In the rows, zero is written as 128.
One turn sends every row of this set to another row. A few are shown first. Where does it send the rows asked after them?
gesom: [147 121 117 135 116 129 134 140 111 130 123 112 110 119]
gor: [150 140 116 137 123 150 130 144 116 118 122 113 102 147]
mafa: [124 106 105 150 123 159 147 135  99 114  93 138 120 142]
vopu: [163 118 116 154 119 139 141 124 116 126 108 115 138 123]
tapef: [147 109 124 173 125 137 142 147 100 125 113 134 117 135]
zafik: [126 124  98 142 119 146 128 145 108 109  95 106 126 127]
Pupe: [159 123 105 146 132 139 146 140 113 108 114 138 122 139]
tolek: [147 133 115 129 115 126 139 136 118 127 104 118 112 135]
nir: [154 128 104 135 105 157 146 141 102 114 103 138 133 129]
Nutev: [155 118 118 128 116 150 153 144 120 120 118 134 122 135]
Nugep: [150 127 109 155 106 141 120 147  91 117 127 113 117 141]
Veki: [140 148 113 161 109 161 127 142 108 108  99 111 114 139]
mered: [136 122 117 151 126 145 131 113 109 131  97 111 106 117]
sud: [143 113 127 147 126 132 145 124  97 141 116 110 110 141]
vomu: [129 122 127 140 114 141 128 154 121 123 109 127 101 144]
lukes: [159 114 116 142 112 173 135 117 107 122 102 127 124 121]
Fela: [144 136 118 176 119 171 140 132 105 124 101 124 117 148]
Tifor: [147 119 127 153 109 161 144 133 117 126  93 142 135 138]
Pokup: [150 114 116 143 116 145 110 122 105 124 113 130 114 152]
niv: [144 123 127 164 111 168 141 142 127 122 106 131 124 126]
sofe: [131 123 120 162 107 165 159 143 105 117  87 116 118 131]
Menil: [158 121 134 152 108 144 142 132 110 129 118  97 121 126]
fip: [150 117 106 149 116 164 150 111 102 116  90 120 127 132]
Mek: [139 135 135 139 102 162 141 146 116 132 103 128 106 143]
lol: [144 124 115 162 105 134 122 138  86 126 107 115 112 152]
tave: [151 142 117 143 116 145 143 146 103 115 118 111 119 161]
kor: [146 120 121 159 108 147 118 132 109 129  97 108 135 123]
fon: [129 132 120 137 117 150 147 122  96 125 104 117  95 122]
ledof: [141 122 103 144 119 148 143 138  95 105 118  94 113 141]
viku: [150 146 124 152 100 163 133 124  90 118 108 120 110 138]
Toze: [131 119 103 165 121 143 146 156  98 109 107 109 121 136]
bib: [137 113 109 136 119 160 129 115  90 127 105 128 102 149]
Lepo: [146 118 125 156 125 145 123 129  99 138 123 111  97 140]
Keba: [143  98 116 160 113 154 139 142  86 124 121 129 115 148]
gire: [134 104 116 155 108 150 146 142  85 132 101 134 120 121]
bur: [132 106  96 156 129 164 136 123 105 110 107 129 118 133]
sig: [135 126 108 149 137 157 152 119 118 127  98 123 107 130]
visim: [136 109 127 143 111 162 152 144 120 137 113 118 105 146]
Kig: [152 108 107 141 113 169 138 124 105 124 116 120 117 161]
Zigos: [127 116 114 151 111 173 145 153  99 113 100 120 107 126]

tolek goes to bur
Mek goes to mered
Where do these go?
gesom goes to mafa
gire goes to vomu
fon goes to zafik

